In the rows, zero is written as 128.
Rotation paths and how fast each direction turns (degrees a step):
Each turn is a multiple of 5 degrees from 10 to 175, or 0.
Each row of a path follows its step; steps can be skipped.

step 1: [122 126 125 131 146 136 135 128 135 136 125 133 128 130 141 131 120 130
 142 131 140 120 133 130 126 116 128 121 127 129 130 131 131 120 131 123
 131 135 132 124 124 129 126 122 126 118]
step 2: [116 126 125 129 136 128 129 119 121 130 121 135 126 123 128 115 124 124
 126 129 131 130 115 130 131 146 133 124 125 137 128 118 136 122 123 125
 138 119 132 131 137 125 133 132 121 129]
step 4: [115 125 124 123 137 124 128 125 133 135 133 132 121 118 135 122 132 126
 126 116 126 133 134 139 124 132 139 126 122 133 132 123 125 127 141 132
 137 124 131 115 131 128 129 124 117 131]
step 5: [125 132 122 130 126 132 131 137 119 132 127 133 127 129 122 135 127 122
 141 117 124 125 112 122 128 132 128 133 137 132 128 125 127 124 129 116
 126 131 137 125 137 119 138 116 129 127]
step 7: [120 127 117 122 129 133 120 126 132 136 123 138 128 126 132 132 125 120
 147 128 131 119 132 121 121 125 136 129 129 132 140 130 139 125 128 120
 129 125 128 128 121 119 132 122 120 127]
step 12: [117 126 132 131 146 134 125 126 127 142 131 135 131 122 128 129 126 128
 136 123 129 129 137 134 135 136 131 126 126 131 127 123 120 124 120 138
 139 120 133 118 124 122 134 129 134 126]
step 14: [116 123 136 126 128 133 138 133 120 134 134 131 116 121 126 117 130 129
 127 123 118 124 129 132 126 127 134 138 140 133 130 131 126 133 130 126
 139 126 142 125 126 120 126 125 137 124]
step 15: [118 133 124 120 134 127 122 137 128 134 128 123 127 124 131 136 135 118
 141 132 128 125 132 132 131 142 134 124 129 125 124 131 133 123 131 124
 121 136 127 119 126 118 129 112 119 133]
step 17: [119 118 121 130 131 129 127 127 121 142 132 126 130 127 140 117 119 127
 132 133 134 116 130 128 130 139 135 124 133 121 126 135 132 133 120 113
 125 133 128 127 130 125 128 125 127 124]
step 18: [125 125 128 130 146 129 130 120 127 125 114 142 124 130 133 133 129 132
 132 131 130 128 130 135 138 126 127 128 123 127 133 119 138 117 126 130
 137 124 133 120 119 119 130 118 127 125]
step 19: [110 130 124 131 126 126 137 122 120 128 133 132 136 123 131 123 124 123
 134 123 139 123 117 135 125 134 136 135 121 134 125 123 138 132 136 123
 130 136 128 128 137 131 130 138 126 120]
Speeds:
[128 126 124 128 130 128 126 128 130 130 127 128 129 130 124 130 131 129
 128 129 126 129 127 127 129 131 129 127 129 126 128 126 129 126 127 127
 124 122 127 129 129 123 129 128 128 130]	140
[129 129 128 130 129 129 125 128 130 129 127 131 127 130 131 125 123 128
 130 131 128 129 130 124 129 128 127 128 128 128 127 129 127 128 123 128
 132 126 125 128 129 126 129 131 126 127]	70
[127 130 127 129 128 133 131 126 124 127 128 127 130 129 128 130 127 128
 127 130 132 126 132 127 130 128 129 127 126 132 133 127 130 128 127 129
 128 125 129 131 127 128 126 128 130 129]	65
[130 124 130 124 129 131 128 130 127 130 128 128 127 129 129 127 129 129
 128 129 126 127 131 130 132 131 124 129 129 128 126 125 128 132 127 129
 128 131 126 130 128 126 130 127 131 129]	125
[125 128 125 126 128 128 128 127 127 125 129 127 126 129 130 127 132 134
 129 126 128 131 126 127 129 131 130 126 127 130 126 131 129 131 126 131
 130 127 127 127 127 130 129 129 129 129]	175
[128 126 129 128 126 127 126 129 127 130 128 130 128 128 123 128 127 128
 128 124 128 125 126 127 127 129 131 129 128 130 131 129 129 126 128 130
 130 129 126 130 124 127 133 131 132 127]	155
[125 128 127 124 130 127 125 127 128 130 128 130 127 130 129 132 129 127
 128 128 131 127 129 130 129 124 126 127 129 126 130 128 127 125 130 133
 128 129 124 126 128 127 127 129 129 131]	125

step 2: [132 130 126 134 132 132 140 123 120 133 129 142 127 126 128 134 139 131
 141 120 117 131 126 125 125 122 128 138 126 123 134 127 125 129 133 124
 128 135 134 121 128 133 127 116 129 114]
step 3: [132 130 120 125 126 123 141 124 121 138 132 137 122 122 126 122 137 128
 136 118 125 133 129 131 122 128 132 127 128 128 139 122 128 126 127 123
 126 136 129 128 125 125 130 106 129 123]
step 5: [118 129 122 122 128 132 137 122 133 126 126 140 130 121 130 124 134 123
 143 125 128 131 125 131 120 119 140 124 128 121 136 127 123 130 134 128
 122 124 134 138 122 126 118 118 130 122]
step 9: [127 137 124 125 137 130 141 127 131 121 125 133 118 129 128 132 144 127
 141 124 122 124 131 132 130 128 127 124 141 131 129 121 134 124 129 120
 121 129 129 124 122 131 131 112 122 133]
step 11: [125 127 134 118 134 132 140 131 130 123 133 126 119 126 128 130 138 122
 144 122 132 129 129 126 114 118 135 125 133 125 139 129 131 115 131 125
 128 117 132 127 120 126 130 123 122 131]
step 13: [124 129 130 122 123 127 135 123 130 122 148 141 119 129 125 127 131 127
 138 114 133 130 133 131 127 123 126 126 141 126 123 129 125 119 133 127
 134 121 132 131 123 119 132 122 128 125]
step 14: [119 140 132 136 131 134 137 123 122 120 138 134 116 129 135 127 130 134
 135 120 127 129 139 119 121 123 130 132 143 125 128 127 120 120 131 123
 128 125 128 131 123 121 132 130 125 123]
step 15: [113 129 126 129 137 134 140 134 132 121 136 138 121 132 129 121 133 134
 136 120 123 125 135 121 139 132 131 127 138 127 133 125 130 120 129 119
 126 127 127 131 127 120 127 123 129 119]
step 16: [121 128 130 133 134 116 139 133 133 127 137 132 118 135 122 126 138 130
 135 129 127 122 136 120 131 124 128 132 137 126 139 122 126 129 134 118
 133 126 120 138 124 118 132 125 120 124]
step 18: [131 126 136 125 133 127 139 128 122 133 140 130 121 123 128 132 141 138
 137 131 126 133 129 124 134 121 129 136 131 119 140 130 127 125 135 122
 137 124 128 130 130 120 125 116 133 117]
step 19: [134 124 135 123 122 128 136 120 121 135 143 129 120 129 125 119 140 139
 139 125 119 129 128 131 132 124 126 130 135 127 137 121 127 122 131 130
 126 124 129 132 126 118 137 118 127 126]
Speeds:
[128 129 124 129 124 131 130 132 127 128 128 129 130 130 130 128 128 129
 126 127 128 130 130 131 127 130 127 133 130 126 127 126 130 128 128 127
 127 126 128 128 130 129 132 127 126 127]	60
[130 127 130 126 128 126 128 130 127 129 131 127 131 127 126 130 128 126
 130 128 126 131 127 128 126 123 125 131 128 128 123 130 129 128 131 127
 131 126 127 128 131 128 127 129 132 129]	65
[129 129 130 128 127 132 128 130 129 128 128 132 125 127 124 126 131 128
 130 129 130 131 130 125 128 129 127 128 128 128 129 129 126 130 132 126
 126 129 129 129 126 129 131 127 130 130]	0
[125 125 130 128 128 127 128 128 127 125 130 128 126 130 132 127 130 131
 128 131 128 130 131 130 131 128 124 127 129 127 130 131 130 126 129 127
 129 126 127 129 128 125 128 130 128 131]	10
[129 126 132 129 128 125 126 128 127 127 127 130 127 127 130 128 124 129
 131 125 130 130 130 128 127 129 128 126 127 128 126 129 128 129 126 129
 122 124 128 131 130 129 129 126 128 126]	45
[130 129 126 127 128 128 129 128 129 123 126 126 127 125 130 127 126 127
 129 128 130 125 129 130 127 127 126 127 129 125 126 127 130 128 133 129
 125 129 129 126 127 131 125 126 127 132]	20
[130 129 131 125 129 130 128 130 124 125 130 127 128 126 125 126 128 129
 125 130 128 122 128 126 130 129 127 129 129 128 128 126 127 130 128 130
 128 123 127 129 129 126 127 128 128 126]	10

step 1: [144 129 126 137 135 114 136 136 140 123 130 131 134 117 124 124 125 129
 124 126 132 131 126 135 128 121 118 131 124 124 133 116 124 130 128 138
 127 117 127 131 134 127 120 136 136 134]
step 2: [134 129 128 134 118 113 126 132 128 124 139 125 131 125 128 131 119 130
 122 111 132 136 129 130 129 114 129 131 136 128 130 119 131 135 135 127
 127 115 123 116 135 132 138 125 119 125]
step 3: [125 137 130 130 114 123 137 137 133 125 135 129 128 125 131 138 124 121
 130 119 116 128 123 120 130 130 134 147 121 125 128 119 123 126 128 130
 131 114 127 139 128 126 129 124 120 132]
step 7: [133 126 129 136 126 123 143 135 130 128 122 122 117 131 128 132 125 132
 125 127 125 121 130 132 122 129 118 141 117 118 126 127 125 129 131 151
 129 126 125 127 120 124 121 131 125 139]
step 8: [139 119 129 136 129 125 126 127 132 122 124 123 124 133 131 126 127 133
 135 124 133 131 134 133 128 105 122 125 128 126 128 111 125 121 138 144
 127 125 127 125 133 134 135 124 126 135]
step 9: [136 131 129 128 120 123 138 138 126 132 130 130 117 129 119 131 120 129
 136 115 118 130 124 138 135 122 123 130 130 140 124 109 133 124 127 127
 126 116 126 129 136 123 126 126 128 132]
step 12: [131 124 131 122 114 125 122 134 135 127 139 129 128 131 128 126 130 127
 135 114 121 137 116 132 129 113 133 135 121 123 130 113 130 131 126 128
 130 119 128 138 135 137 128 134 127 128]
step 13: [137 138 134 128 117 124 146 141 142 128 131 126 127 124 130 133 116 120
 123 119 126 139 120 129 129 128 123 133 119 122 134 129 126 133 122 134
 131 128 122 122 130 129 120 132 133 129]
step 14: [136 125 127 132 123 121 127 121 139 116 129 121 131 130 134 125 126 123
 123 119 131 131 128 125 124 122 124 139 121 120 124 126 124 130 135 144
 125 120 114 116 128 127 128 117 118 123]
step 17: [128 134 125 140 127 123 142 130 127 117 124 124 125 132 129 133 122 123
 136 116 129 125 132 135 129 123 123 121 120 128 132 116 118 127 135 142
 134 128 122 118 128 124 127 111 127 129]
step 20: [135 124 127 132 118 119 127 137 131 117 136 125 129 128 132 131 115 124
 137 124 134 133 128 129 124 118 125 132 120 125 130 113 116 124 137 130
 126 130 118 114 125 125 129 137 134 133]
Speeds:
[131 128 128 129 131 129 127 129 128 127 131 128 125 126 126 131 127 126
 124 130 131 129 130 131 129 127 128 127 129 127 132 131 126 130 130 130
 130 130 129 129 127 129 125 130 125 127]	120
[127 130 129 125 124 127 129 133 127 124 129 127 125 129 126 129 129 129
 127 130 126 132 126 125 127 129 127 127 131 130 129 130 128 124 127 128
 130 128 127 129 125 127 128 128 129 128]	110
[130 126 129 129 128 127 128 128 124 129 125 129 124 131 127 130 128 129
 133 129 128 125 131 132 129 128 127 127 129 129 129 126 128 125 130 128
 127 131 128 127 124 127 128 129 131 128]	35
[123 126 124 129 131 128 129 130 128 127 126 128 127 123 125 129 128 132
 126 128 128 127 126 129 129 126 128 126 127 130 127 124 127 126 128 129
 128 129 128 127 129 127 129 129 125 129]	40

step 0: [120 131 122 123 123 143 129 119 123 134 136 129 127 123 122 137 128 124
 125 129 126 121 137 129 127 126 126 108 136 134 125 136 120 129 133 115
 123 135 120 118 124 131 131 130 121 124]
step 2: [117 135 113 129 123 120 120 132 131 139 118 128 128 132 128 131 122 127
 116 123 138 119 118 133 125 130 122 124 127 124 136 126 130 122 129 112
 131 119 129 135 120 130 133 132 130 127]
step 4: [125 123 125 126 119 125 131 117 129 127 116 144 117 115 115 130 133 126
 126 125 125 127 119 129 118 127 126 135 122 136 131 130 130 130 135 127
 128 141 116 132 127 122 125 134 121 131]
step 5: [125 133 135 136 119 124 124 118 125 142 127 132 122 129 129 142 135 132
 122 131 130 115 117 126 123 119 135 116 127 125 125 135 134 122 129 131
 119 117 121 126 126 133 121 123 127 135]
step 6: [120 130 136 122 115 128 126 122 128 124 129 144 133 128 127 125 132 131
 132 136 125 127 126 122 124 131 128 123 120 136 127 134 119 118 120 110
 128 122 135 116 121 132 130 129 124 117]
step 7: [113 130 128 122 128 129 133 128 124 126 122 122 117 131 111 136 126 122
 133 126 140 122 124 131 127 133 117 120 124 126 129 136 125 138 131 119
 120 134 128 113 128 127 128 134 122 127]
step 9: [124 141 121 134 121 126 128 119 128 138 125 133 136 122 124 122 126 128
 129 133 128 113 125 144 133 121 125 119 125 138 130 120 123 128 135 118
 134 131 125 133 119 132 135 136 130 120]
step 12: [125 131 128 129 121 125 126 131 125 135 112 133 133 126 122 127 130 141
 128 142 135 120 117 123 131 122 137 115 117 133 129 141 122 122 135 128
 117 130 127 125 127 122 132 124 129 133]
step 13: [119 131 127 122 113 126 128 119 134 126 115 137 124 133 131 133 131 139
 126 134 127 126 123 124 123 135 116 131 132 125 135 133 131 129 123 112
 138 132 122 116 120 130 122 128 123 131]
step 16: [118 132 120 132 126 129 136 121 132 137 132 135 121 126 126 143 130 131
 128 135 125 120 131 138 128 122 125 116 136 132 123 119 119 132 132 119
 119 135 126 118 123 139 130 128 118 128]
step 20: [129 127 129 125 115 117 126 117 130 129 108 143 121 126 121 123 130 126
 127 116 130 125 112 138 121 131 124 123 126 127 128 123 134 126 131 126
 131 134 121 131 119 130 127 127 124 131]
Speeds:
[130 128 129 128 127 129 127 125 128 129 131 131 127 127 128 129 129 126
 128 122 126 129 129 130 128 127 131 124 130 131 126 128 130 123 130 131
 128 127 130 127 128 129 129 128 126 128]	70
[129 130 128 126 128 128 126 129 129 127 124 127 130 131 126 126 124 129
 129 124 130 128 128 127 130 131 127 124 131 124 126 131 129 127 127 127
 132 128 128 125 127 126 130 128 127 129]	60
[128 128 129 130 128 127 125 129 125 131 129 125 133 124 128 128 127 127
 124 129 128 130 126 130 130 128 131 126 125 127 129 130 127 125 125 128
 128 125 128 131 124 129 127 129 130 128]	115
[131 129 127 129 124 127 127 128 130 129 132 128 131 129 130 127 128 127
 129 131 132 127 129 127 130 125 128 128 130 129 129 130 128 124 130 124
 127 129 128 128 131 125 131 128 129 126]	115
[128 130 129 127 125 129 126 128 129 126 128 128 127 128 133 126 128 127
 131 128 128 131 126 130 129 128 123 125 127 126 132 125 129 127 129 125
 127 127 132 128 127 131 126 126 130 127]	100

step 1: [109 118 125 120 118 135 116 132 132 130 121 133 124 136 123 126 122 137
 125 125 124 131 120 126 130 119 143 127 135 133 130 140 123 131 117 123
 125 131 134 124 131 137 131 131 135 122]
step 3: [119 123 128 122 125 122 119 119 131 127 133 126 121 120 140 126 132 135
 120 136 123 135 119 120 137 122 137 127 133 119 129 130 126 139 136 128
 126 121 115 133 129 133 119 143 126 125]
step 4: [117 125 120 128 139 119 122 133 122 126 130 122 136 121 126 121 132 140
 130 129 129 114 137 128 130 134 129 124 124 134 123 135 138 135 139 122
 120 120 122 133 121 138 115 129 130 133]
step 6: [132 134 121 124 134 118 132 139 137 133 118 126 134 131 124 130 118 119
 122 138 122 135 140 136 131 130 123 130 127 140 127 132 140 132 129 130
 125 134 125 139 136 142 116 129 128 122]
step 7: [122 125 136 129 130 120 131 136 139 140 131 126 130 124 121 131 124 127
 118 131 136 138 135 121 131 122 133 116 136 132 123 139 129 121 121 127
 127 133 125 118 143 130 130 114 122 136]
step 10: [127 119 135 131 130 131 126 123 117 117 139 124 145 131 125 124 115 123
 129 133 132 119 113 132 131 142 129 129 127 137 126 129 137 125 136 129
 134 124 128 117 129 128 119 122 120 128]
step 13: [121 139 130 129 122 126 124 129 121 125 124 132 122 127 129 133 133 126
 118 129 139 126 125 141 120 125 133 118 125 129 124 130 139 119 113 128
 127 140 129 132 124 110 127 115 122 135]
step 14: [123 124 138 128 121 131 125 123 126 136 122 136 123 129 142 132 136 122
 123 138 136 122 120 134 131 128 122 129 114 124 127 130 116 118 118 123
 123 119 145 129 128 126 127 129 127 120]
step 18: [120 115 122 127 125 135 108 127 134 134 128 135 116 126 132 125 122 127
 137 124 127 141 135 126 129 132 131 125 135 126 127 130 140 138 115 132
 132 132 135 126 122 133 135 137 133 125]
step 19: [129 120 113 131 138 125 118 140 131 118 130 129 130 111 125 127 133 134
 122 127 133 134 132 139 120 131 134 124 126 126 137 133 124 125 116 131
 121 135 124 130 118 128 128 132 120 115]
step 20: [124 120 127 138 138 130 119 126 137 136 132 138 120 116 134 139 134 132
 119 136 127 130 130 131 138 126 135 124 120 110 132 132 123 138 131 137
 135 122 127 132 132 132 127 130 130 129]
Speeds:
[128 132 131 131 128 129 127 128 128 128 129 125 129 129 129 127 128 127
 125 123 130 124 123 129 129 128 127 130 130 128 128 130 129 129 125 126
 131 128 128 131 129 129 131 127 129 126]	25
[129 128 128 125 130 122 128 127 125 130 131 128 127 129 128 127 128 126
 132 126 127 126 126 128 127 129 128 130 130 129 127 126 129 133 130 129
 127 127 129 127 125 130 128 126 126 129]	60
[127 125 128 128 129 130 128 126 125 128 128 126 129 128 126 127 129 126
 126 126 130 128 131 125 125 127 131 129 129 132 131 129 130 130 125 130
 128 126 130 131 130 127 125 129 129 131]	125
[129 126 128 129 128 128 130 127 127 128 130 129 132 131 128 133 126 126
 128 124 127 128 127 127 130 127 128 131 126 127 125 128 127 127 127 128
 128 132 128 127 127 123 124 127 128 128]	25
[126 126 129 127 126 129 125 126 126 129 127 131 129 126 127 130 130 130
 129 128 125 129 127 131 123 132 127 132 127 128 127 125 126 128 124 126
 129 128 127 130 128 127 130 127 128 129]	20

step 2: [126 135 138 126 123 131 110 135 135 128 126 124 133 125 145 136 123 139
 119 128 128 131 130 124 132 124 133 140 130 131 119 118 135 131 131 126
 132 132 132 126 117 130 138 140 131 124]
step 5: [127 130 142 128 131 125 125 128 128 132 131 125 135 130 122 122 128 149
 117 133 124 131 118 121 136 123 134 135 139 138 137 127 126 131 127 131
 121 123 134 134 125 129 125 127 137 112]
step 7: [131 135 140 114 130 128 113 134 130 130 134 129 128 139 134 127 124 126
 123 120 127 128 138 129 125 133 137 140 115 122 116 130 134 130 119 128
 122 124 132 128 122 121 129 139 132 125]
step 8: [131 122 135 127 146 126 113 129 133 139 121 126 130 132 126 122 117 129
 135 123 122 135 120 124 129 130 130 139 131 127 132 132 127 128 119 135
 120 124 129 124 145 133 135 123 135 127]
step 10: [132 134 139 129 122 132 128 132 145 133 122 134 133 131 131 131 127 138
 118 125 120 125 134 123 128 127 126 139 136 136 128 121 136 136 131 129
 122 131 143 133 119 131 134 137 132 117]
step 12: [125 128 131 128 137 122 111 133 124 142 137 128 126 127 119 117 129 130
 132 116 131 132 136 129 124 126 124 144 127 128 120 131 124 123 116 133
 120 117 135 124 127 124 121 131 132 123]
step 13: [124 129 137 127 137 122 118 126 131 130 128 121 134 124 134 131 135 139
 125 126 123 137 124 114 124 126 134 126 135 136 141 125 126 130 126 134
 123 123 134 119 134 132 136 126 142 114]
step 14: [129 127 141 138 131 129 116 127 129 134 125 125 130 132 131 128 121 131
 125 130 130 125 121 126 132 123 133 130 136 120 122 120 135 138 145 135
 128 131 133 127 106 125 130 136 133 118]
step 15: [129 134 133 114 131 124 122 132 144 135 126 126 121 132 129 132 117 132
 127 126 129 125 141 124 122 129 130 140 128 129 118 141 131 136 128 125
 119 132 130 129 125 129 133 146 135 129]
step 17: [128 128 137 134 126 112 121 131 125 140 134 119 132 121 121 124 121 142
 124 124 134 133 116 128 132 129 126 134 134 133 126 122 125 121 122 145
 124 122 138 124 126 133 132 133 134 122]
step 19: [130 127 135 122 134 136 121 130 136 134 123 125 133 142 129 132 118 121
 124 120 121 123 128 131 136 122 133 135 129 117 114 133 137 128 132 128
 115 122 135 120 119 123 139 130 134 127]
Speeds:
[126 130 131 127 128 127 129 130 129 130 129 131 128 127 129 132 126 128
 127 129 127 126 131 130 130 132 128 128 126 126 131 126 133 131 131 127
 126 128 126 126 125 129 128 129 126 130]	90
[127 127 128 123 126 132 129 127 129 128 126 127 129 128 129 129 128 131
 128 129 127 122 130 130 130 127 128 131 131 129 125 130 126 128 130 125
 130 128 128 129 128 125 127 130 128 129]	80
[127 125 131 130 127 125 129 124 128 128 127 126 124 125 127 125 127 127
 129 127 130 124 132 129 125 129 128 128 125 130 129 128 126 127 128 129
 128 130 129 128 125 126 129 129 129 130]	130
[128 127 129 125 131 128 132 129 125 130 128 129 127 126 130 126 127 132
 131 128 130 128 128 130 123 127 132 130 132 127 129 127 129 125 127 127
 126 128 127 126 128 128 129 125 125 127]	90
[127 129 127 126 128 127 131 129 127 128 128 126 131 129 130 130 126 131
 125 127 130 129 127 128 126 130 132 123 125 129 129 131 126 128 128 127
 126 127 126 128 128 125 126 130 131 128]	170
[132 128 132 124 125 127 131 127 128 126 130 127 127 132 126 128 126 127
 129 131 127 127 125 131 129 132 129 128 128 127 127 127 128 129 125 133
 127 128 129 129 131 128 130 128 128 128]	35
[124 127 129 128 128 128 130 129 126 129 127 130 124 128 129 126 126 127
 130 129 127 128 128 124 132 128 129 130 126 127 126 130 126 129 126 128
 124 125 128 124 132 127 124 127 127 130]	90
